Each named turn below is shown by a few rows before and after it. Which turns, in which order, take the first row of each later pair to the second? The first pair is answered.
X:
[ -9.5  12.9   4.9   0.0   8.3  -4.5 -14.4  16.6  19.5  -1.3   6.3 -20.1
 -14.8   0.4  -8.3  -4.2  10.7   9.6  20.6  15.0  -5.9 -25.2  -0.6 -18.2
  14.0 -30.2] -> [ -9.9  14.5   4.5  10.9 -23.2   0.2 -20.6  -6.2 -30.9  -3.4  -7.7  -6.3
  31.1  11.9  17.6   9.5 -12.1  -6.4 -14.8  -6.7   5.9  10.7  13.0   3.3
  -0.7  14.1]
[ -4.0  -3.7 -10.2  -1.3  -0.1  10.8 -11.9  13.0  -7.1 -27.1 -21.9 -12.6
  22.7  -6.6  -1.8  -4.4 -10.4  18.0 -14.5 -15.2   4.2  -1.0  -4.9  29.5
 -18.0  -1.7] -> [  3.3 -14.0 -14.8  -4.0  11.3   7.5   1.9  14.2  13.9 -23.3 -20.6  -7.0
   4.0 -14.6 -12.2  -4.7  -5.2  25.9 -15.9 -14.6  -0.7  -6.6 -10.0  19.8
 -23.7  -8.7]
[ -9.0  15.1   9.0  13.2  -4.4  -1.3 -24.0   7.0 -15.3 -13.9  -6.0 -11.9
  14.5  16.9  10.7  -1.6   4.3   5.8  14.6  -1.6  -6.7  -1.1   8.7   5.4
  21.5  -9.5] -> [  6.3 -12.5  -2.7  12.9  -4.3  -5.5  11.7 -12.7  -5.3  -1.8 -14.5  15.3
   4.0   7.4   7.6   7.6  -5.3  13.4 -22.5 -20.9  -5.6  22.0   6.9   2.3
  -8.0  14.9]
[ 14.2  -7.6   5.7  20.7  24.0 -19.2  14.0   1.7  21.3   0.0  -7.2  20.5
 -22.8  11.0 -12.8 -10.3  12.8  33.6  -0.6 -12.0 -34.8  -1.9 -15.8 -16.2
  27.6  -4.8] -> [ -1.8  19.6  17.4  26.6   4.7 -11.8 -23.4   8.1 -19.6 -11.9  -7.6   1.5
  15.3  28.1   4.7 -10.9   7.6  17.8  13.2  -7.2 -28.5  -2.5  -6.6  -0.5
  48.2  -1.7]
Y:
[ -5.7   4.8   0.8 -12.5 -10.6  -1.6  15.3   0.5  -4.6  18.7  16.7 -12.1
   4.7 -12.9   1.0   3.0 -10.3  -0.1  -1.9   0.3   8.3 -11.0  -6.7   4.6
 -25.0 -12.0] -> [ -8.1  12.8   4.6  -4.5 -18.1  -6.1   2.1   2.6 -24.7   9.3  10.4 -10.4
  22.1  -2.5  10.1   5.5 -16.0   0.5  -3.4  -6.3   3.2  -4.5  -2.1   8.1
  -5.6  -9.8]
[  8.3  -8.1   4.2  12.2  10.7 -22.5   2.7  -0.8   9.7  -7.3  -7.9   9.2
 -13.2   2.3  -3.5 -16.9  10.3   7.9  21.1   0.6 -13.4  -5.2  -1.1 -28.8
  19.1  -5.0] -> [  5.1  -5.3   3.1   1.4   6.7  -9.5   1.8  -0.4  19.2   2.2   3.5  -4.6
 -18.7  -7.9  -7.8 -20.5  16.2  -3.0  29.4  14.3   0.8 -16.0  -4.8 -23.9
  -2.6  -5.2]
[  2.1  -6.2 -18.4   9.0  -9.1 -19.7   2.2 -13.5   1.3 -18.9   4.7  20.6
 -15.0  -2.8  -5.3 -25.0  -4.2   4.8 -16.4 -14.9  -8.1 -12.5  -1.6  -6.8
   7.7  19.4] -> [ -1.9  -5.3 -20.1  -1.5 -11.2  -7.8   1.6 -12.7  12.0  -9.8  15.1   7.8
 -21.5 -12.4  -9.1 -28.4   0.7  -4.7 -10.0  -3.5   5.0 -22.3  -4.6  -2.9
 -13.0  18.9]
N:
[ 29.1   7.1  -2.3 -16.0  15.5 -11.0  -2.5  41.0  11.1  -9.6  -9.9  26.6
 -19.4  -5.4 -10.4  -3.7   1.3  -4.4 -31.2  -7.0 -22.0  10.9  -4.4 -16.5
  10.1  -8.5] -> [ 19.9  23.0   4.0 -11.9   8.5  -9.8 -22.9  46.6  -7.9 -17.6  -9.9  16.4
  -2.3   3.6  -1.2  -4.7   1.1 -10.1 -20.2  -3.1 -21.1   8.0   0.3  -9.7
  26.9 -11.8]
[  5.1  -1.9  25.1  17.3 -17.0  12.0  -6.2 -36.6  11.8   0.1  -2.1   7.6
 -25.7   2.2   4.9   0.8   8.4   5.6  -8.2  -7.7  18.7   5.6   0.5  21.4
 -27.4  23.7] -> [  8.4  -6.3  25.3  22.8 -12.9   2.3  -3.0 -36.1   9.0  -5.4  -9.2  18.1
 -26.8   7.6   5.2   2.4   4.4  14.3 -13.7 -15.4   9.2  12.6   1.0  17.0
 -14.9  21.8]
[ -4.1 -11.1  21.0  -9.9  14.0  -3.0  12.2  20.1  15.8  -2.3   3.2  -7.5
  -6.9  -8.3  -9.7   8.3  -2.2   9.4  -2.2   6.0   3.2  -0.4  -8.2   7.4
   0.5 -24.4] -> [ -3.5 -11.3  21.8  -7.0  17.1  -6.4  10.6  20.9  12.1  -6.3  -0.4  -3.0
  -3.3  -4.9  -7.5   9.0  -4.6  12.5  -3.7   2.3  -2.0   1.9  -6.4   7.0
   9.5 -24.6]
Now pairs of rows:
(two turns a pair)
[ 34.4  -7.3   5.0   9.8  11.6   8.0  27.9  -0.1  16.1  -6.7  -2.1  21.0
 -15.7   7.7   6.3  10.9  -0.9  15.8 -28.8 -37.6 -41.9  29.5   8.5 -47.8
  20.8 -17.0] -> [  6.0  36.2  20.9  -1.4  -2.4  34.1 -27.7  23.3  -1.4 -12.8  21.4 -33.3
   6.5  12.0  11.5  -3.7  13.2 -14.3  25.1   3.2 -21.1  -8.7  12.6 -31.3
  31.9 -41.1]
X N
[ 18.0  -0.7  -5.8  -5.9  -8.4 -17.3  14.6  -2.4  -4.9   1.5  -8.6   6.6
   6.9 -13.3  -3.9   3.3   5.5   6.0  -8.6  -5.3  14.0  13.9   8.9   7.7
 -19.2  24.8] -> [ 15.1   5.0  -4.4 -12.7   3.9 -15.0   9.2  10.5  15.3   0.8   0.6  -7.5
 -10.6 -18.7 -14.9  -5.4  18.4   8.5  14.7  11.1  13.1  -9.0   4.5   1.0
 -13.8   1.2]
Y X
[ -2.4   3.7   5.3  23.0   2.6 -22.5 -26.3  16.0 -10.4 -22.4  -5.1  -3.8
  -7.9  19.7   5.9  -2.7   9.2  14.0   9.1  13.9 -21.7 -17.4  -4.2   2.6
  63.7 -26.9] -> [ -0.7   0.8   2.6  16.7  11.3 -20.0 -18.7  18.8   8.5 -17.9   1.4  -7.3
 -23.5  11.5  -3.6  -5.3  16.2  16.3  15.2  21.4 -20.2 -25.7  -9.0  -1.2
  55.4 -35.0]
Y N
[  6.3  -8.3  -3.4  -5.8 -12.0  20.0  13.4 -12.4  -3.9   2.5   4.9   2.6
   5.0 -10.8   3.4  -0.5  -3.6  -8.3   4.8  -3.0  14.3  -3.1   9.1   5.8
 -36.5  21.7] -> [ 13.4 -17.2  -6.3  -5.8   6.7   9.2  25.8  -6.2  19.4   1.4   3.4  10.6
 -18.6 -13.9  -9.7  -3.4   3.2   9.0   9.0  -4.2   0.3 -10.4   2.9  -9.1
 -24.1   3.8]
Y X
[ -3.3 -16.6  -0.9  -2.0  -3.4  16.6   9.4 -12.2  13.6  14.4   0.2  21.4
 -12.7 -12.9   3.9   3.5  -7.7   1.1 -19.0 -15.8   8.5   1.4   1.4  -9.1
 -19.5  10.4] -> [ -4.6 -14.2  -1.4  -1.4  -6.3  17.4   7.7 -13.1   7.8  13.1   0.7  21.0
  -8.2 -10.7   6.2   4.4  -9.9  -1.2 -19.6 -16.5   9.2   3.2   2.1  -7.2
 -19.6  13.6]
Y N
[ 15.8  -4.7  14.5  -1.9  -0.5 -28.3   3.6  -8.7  23.6 -12.9  -2.4  18.2
   0.9 -15.9 -10.6   4.2  12.7  15.0  18.9   7.1  -3.0 -15.0 -14.1   5.9
 -12.8  -2.5] -> [  6.3   7.8  17.9  -5.8 -12.9 -16.4 -11.6  -8.6   9.2 -12.1   3.2   3.7
  16.2 -14.3  -4.2   1.9  11.8   0.2  26.8  16.1   9.9 -18.5 -10.7  15.5
 -21.1   2.0]
X N
[ 16.9   0.2  -6.5 -24.4 -10.1   0.3 -16.1  11.2  -0.9  -8.8  24.2 -15.3
 -22.6 -21.5 -21.6   2.7   1.3 -27.7  31.1  10.9  16.2 -13.5 -10.1   6.8
 -13.6 -42.6] -> [ 14.4   3.9  -5.5 -24.8 -18.0   6.2 -21.4   7.5 -11.3  -8.1  23.6 -18.4
 -11.3 -20.0 -15.4   3.3  -2.4 -37.1  27.3  10.9  21.6  -8.6  -7.4  14.0
 -19.1 -33.7]
Y N
[ -4.0   4.0  -2.6  -0.3  18.1  -7.7   1.4   5.3  16.8 -17.9   4.0  12.8
 -27.3  -3.5 -17.2  -4.7   9.5   2.7  17.5   3.4   2.2  -3.3  -0.4  -9.2
  20.9 -30.7] -> [-10.0  13.6   0.1  -1.8  12.6  -1.8 -10.2   8.2   8.5 -19.1   8.0   2.8
 -18.9  -2.2 -12.8  -7.7  10.2  -5.2  25.0   9.6   8.3  -7.5   1.4  -4.8
  21.3 -31.6]
N N
[ -2.8  32.5  -5.8   6.5  18.1 -15.2 -17.7  21.0  -3.4 -11.6  17.2 -21.5
  16.5   8.4   0.1   2.5   3.0  -0.6  12.8   8.1 -14.7  -8.6 -11.5  12.7
  26.3 -30.6] -> [ 15.8  -0.5 -20.0   1.1  31.3 -22.7  27.0   7.2  30.4   2.7  14.5   3.3
 -14.2  -7.5 -13.9   8.3   2.2  14.4 -13.4  -5.5 -19.1   4.0 -19.9  -0.2
  -2.5 -21.2]
X X
[ 13.3  -8.2   9.3  -6.0   6.7   8.1   3.4 -16.3  15.2   2.2  -1.6   5.5
  -8.4  -4.6  10.6  -5.1  -4.1  11.2 -12.1  -0.2  -1.3  12.5   8.5  -1.1
   6.0   0.5] -> [  5.5   3.4  14.3  -8.0   7.8  12.6 -10.0  -8.1  13.8  -0.3   3.9  -8.5
  -6.6  -3.7  10.3 -10.4   0.7   6.0   4.1  12.4   1.6  -0.2   7.5   0.2
  13.9 -10.6]
X N
[ 13.8 -16.4 -12.5  11.2  -1.1   5.3  15.3   0.5  17.7   9.9  -0.8  -2.0
 -40.2  -3.2 -20.6  16.8   9.2  28.7   4.6   3.8  22.6   3.9  -7.1 -15.1
 -32.3 -22.8] -> [  2.1  -1.7  -9.0  10.2 -27.3  22.0  -4.2  -6.3 -14.5  12.8   1.8 -15.4
  -7.7   1.0  -4.6  19.0   0.4   4.9   1.8   6.7  42.4  11.3   0.7   4.6
 -50.0   0.1]
Y X
[  2.6   6.4   1.7 -14.0  11.4  -3.4   4.4 -11.4   5.8 -13.4  -1.2   4.3
  -0.8  -3.7   5.4  -8.6  -2.1  14.2  -8.0   8.9 -12.2  -5.2   2.5  -7.1
  14.5  -5.9] -> [  1.1   7.5   1.4 -14.6  10.9  -1.5   3.0 -10.1   7.3 -13.0  -0.2   1.9
  -0.7  -4.4   4.0  -8.9  -1.2  13.1  -5.1  12.1 -11.2  -8.1   0.5  -6.5
  13.4  -7.4]
N Y
[ -4.0  12.0   3.6  -8.1  -3.4   9.8 -14.0  -3.8  -6.4   8.7  12.1 -26.2
  -1.8  -9.7  12.4 -14.4  16.7 -17.5  19.7  17.3  10.2  -7.8  14.6  -5.0
  -8.6  -9.2] -> [ 13.7 -11.5  -4.9   7.0   1.9 -13.0  16.2 -18.3  -9.2   6.8 -10.3  13.8
  -3.1  -3.0  15.3  -2.5   2.4   4.7 -18.0 -14.9  -8.8  23.5  16.5 -13.9
  -1.7   9.1]
Y X
[ -7.6  13.6   5.5  -3.1  -7.9   5.4 -20.5   7.6  -7.5  -5.5   5.8  -5.7
  13.3   3.5   9.7  -2.5   3.0  -8.2  18.9  10.0   4.8  -4.4   2.8   6.8
  13.2  -5.1] -> [  3.6  -5.3  -2.7  -8.6   9.1   0.2   7.1   5.6  26.0   3.7   8.2   4.9
 -17.7  -9.0  -5.5  -2.5   9.1   4.9  13.2   9.7  -0.7  -8.3  -4.3  -6.6
   1.0 -12.6]
X X
[  2.8  -6.5 -11.1 -11.4   9.8   9.7  -2.5  -0.3  12.7  10.3   6.5  -2.5
 -15.0  -8.3  -7.4   1.2   2.8   1.6   1.1  -3.5   1.0  -9.1  -3.9  -1.3
 -15.9 -10.3] -> [ -1.7   4.4  -3.8   2.5   4.2  -0.4 -18.8   2.3 -15.9  -4.8  -5.4   2.4
   7.8   9.1   4.4   4.9  -5.1   5.3  -0.5 -13.8 -10.2   0.2   3.3   1.9
  16.5  -8.7]
X Y
[ 12.1  -7.0   0.3   0.8  11.3  14.9   0.2  -2.2   5.9  23.5  20.9 -23.1
  28.2  29.4  30.2  15.0   9.4  -1.0 -17.3 -23.8  22.7  13.8   8.7   9.0
 -22.5  15.1] -> [ 20.1 -16.6  -2.2  -1.0  35.7   1.5  13.0   8.5  39.5  21.4  22.6 -18.2
  -4.7  24.0  13.0   9.4  21.6  19.7  -6.7 -20.0   6.3   0.3   0.5 -10.4
  -5.2 -11.4]
Y X
[-35.1   8.8  -5.5   8.0 -18.2   9.5 -22.5  15.6  29.8   0.2  11.4 -14.8
 -21.2  18.8  -2.5 -27.4 -13.7  -9.1  14.6  -0.3   0.7 -15.0  -6.9 -23.1
 -21.8 -26.3] -> [-27.6  -1.6  -8.1  25.5 -29.6  -5.6 -13.3  -1.5  -0.6  -6.4  -9.0  15.3
   1.5  33.5  12.5 -14.2 -33.5  -1.6 -21.4 -31.7  -9.6  19.6   2.4 -19.0
 -11.9   1.8]
X Y
[ 10.1  -2.4  -4.3 -20.3  11.3  32.7   7.9  -1.9  41.3   6.1  22.7  -7.2
 -38.6 -22.3 -28.6  -0.7   3.1 -15.4  22.1  26.0  14.9 -21.9  -0.7 -10.0
 -36.2  -4.1] -> [ 15.4 -12.2  -7.6  -5.8 -14.8  28.5  15.7 -28.2  -1.6   5.4   4.2  20.3
  -0.4 -10.9  -6.6  14.1 -22.1 -22.6 -24.2  -7.0  19.4  22.4  11.3   4.3
 -50.2  42.7]
Y X
[ -1.3   5.5  -2.1   4.0  -5.7   2.6 -12.4  -1.7  -2.3  -0.3   0.7  -0.4
   8.5   6.3   3.4   2.9   4.4  -2.3   4.9  -2.9   3.2  -3.0   0.8   4.2
   3.7   3.4] -> [  1.4  -1.8  -7.7   1.0  -4.5   4.2  -1.7  -7.5   5.4   5.8   1.6   3.6
   2.2   1.0   0.0   4.0   3.3  -2.6  -1.2  -3.8   6.8  -0.5  -1.4   3.9
 -10.0   7.9]
X Y
[ -2.8  -8.9  -3.8   3.1  -7.8  -2.4   5.3   5.2   4.3   6.6   3.1  -9.6
  -4.5 -10.1  -2.3  -9.3   2.9   0.8  19.0   9.5  11.5   9.5   5.6  -7.4
  -8.6   2.4] -> [ -0.9 -12.3  -4.6   3.3  -8.8  -4.0   9.3   2.1   4.1   7.4   1.8  -6.2
  -3.4 -11.0  -2.4  -7.9   1.9   1.5  13.1   7.1  11.7  12.7   5.5  -7.8
 -11.6   6.0]
X N
[ -2.7  -4.1  -5.5  -9.8  10.1   2.5  20.8 -11.7   1.9   2.5   1.3   2.5
  -6.8  -3.1  -0.2 -10.1   3.1   2.0  -8.0  -1.1   1.5  -5.1  11.7  -9.5
   1.4   1.8] -> [ -8.4   3.9  -1.7 -11.8   9.0   6.9  10.1  -7.0  -0.1   1.6   5.8  -8.7
  -4.0  -1.9  -0.3 -12.4   5.9  -2.3   3.1   5.9   3.5 -13.7  12.5  -7.5
   4.2  -4.4]
X N
[ 11.8  -5.9 -14.7  28.4  14.8  -8.6  -4.3   0.4   2.1 -10.7 -21.8  17.2
   9.8   3.0  -0.9  17.8  -5.6  13.7 -18.6 -22.7 -19.0   8.2   8.7  -3.3
  17.0  -0.8] -> [ -1.8  15.9  -6.5  23.5  13.3   1.8 -31.2  14.5  -2.6 -15.2 -10.6  -9.9
  15.1   5.6  -0.9   8.4   3.2   2.7  11.4  -1.9 -11.6 -13.2   9.9   0.8
  28.0 -19.2]
X N
[ 16.1 -17.0 -10.6   5.8   9.7 -21.8  23.6  -9.5   7.9   6.4 -13.9  30.3
  -9.3   5.4  -6.3  16.5  -5.0  15.1 -25.2 -19.1  -9.1  17.4  -3.1  -8.7
  -4.8  11.4] -> [ -8.6  15.8  -1.5  -8.2 -18.3  11.4 -17.4  -5.8 -18.5  11.5   7.1 -15.0
  22.5   2.3   5.2   8.6  -0.1 -24.5   3.0  10.6  25.7  -0.9   2.4  18.6
 -29.0  18.3]
Y Y
[-4.7  2.8 -2.3 -1.5 -0.1 -3.8  0.7  4.3 12.6  8.0  0.9  3.2 -8.4 -2.7
 -2.4 -0.1  7.3 -5.7  5.3 12.2 -2.4 -3.5  3.0 -0.8 -0.8 -1.6] -> [-7.7  8.7 -0.5  3.7 -4.9 -5.9 -8.2  4.0 -1.3  2.6 -2.9  4.1  4.4  3.7
  4.2  1.7  3.7 -6.4  4.5  9.1 -4.2  1.7  7.1  3.0  8.7  0.3]
N X
[ 10.7  15.2   8.1   0.0 -23.3   4.1  -2.4  -4.1 -19.1  -0.4   5.4  -5.1
  14.7   4.9   6.5  -5.3 -12.6 -19.1   0.6   1.3  22.9 -10.2   6.7  11.1
 -26.6  17.3] -> [ 15.3  10.0   7.1   4.6 -21.8  -1.0   3.4  -7.6 -22.7  -0.8  -0.9   3.4
  15.9   6.3   8.6  -2.3 -17.2 -14.4  -8.3  -6.6  18.3  -1.4   7.8  10.4
 -23.9  21.3]
N Y
[ 11.3 -32.5  -6.8  -0.5  -6.1 -10.9  40.5 -14.7   6.7  -2.7 -12.4  44.2
   6.1 -10.9  -6.6  19.4  -8.1  33.1 -37.1 -25.3 -21.6  36.0  -2.5 -23.2
 -11.7  33.3] -> [-12.6   9.5  12.0  -9.1  12.7  -4.1 -13.1  31.8  22.8 -17.8  11.7 -11.1
  -7.9  -6.6 -19.9  -4.6  23.3  29.9  44.1  23.5 -28.4 -27.8  -8.2 -31.2
  40.4 -35.1]
X N
[ -5.6  -6.7 -15.3  -8.0 -10.1  15.1   9.0  22.6  -3.8   1.6   3.2 -28.3
   8.0  13.7   2.1 -19.2   2.4  18.9 -15.7   6.6  18.0 -25.8 -13.3  -4.9
 -12.1   3.4] -> [ -5.3  -5.7 -13.7   1.1 -15.2   8.6   5.9  20.3 -20.4  -5.9  -5.8 -19.4
  21.3  22.3   9.4 -14.9  -4.6  21.0 -24.4  -3.9  11.1 -13.4  -8.7  -2.7
   0.1  10.6]
X Y
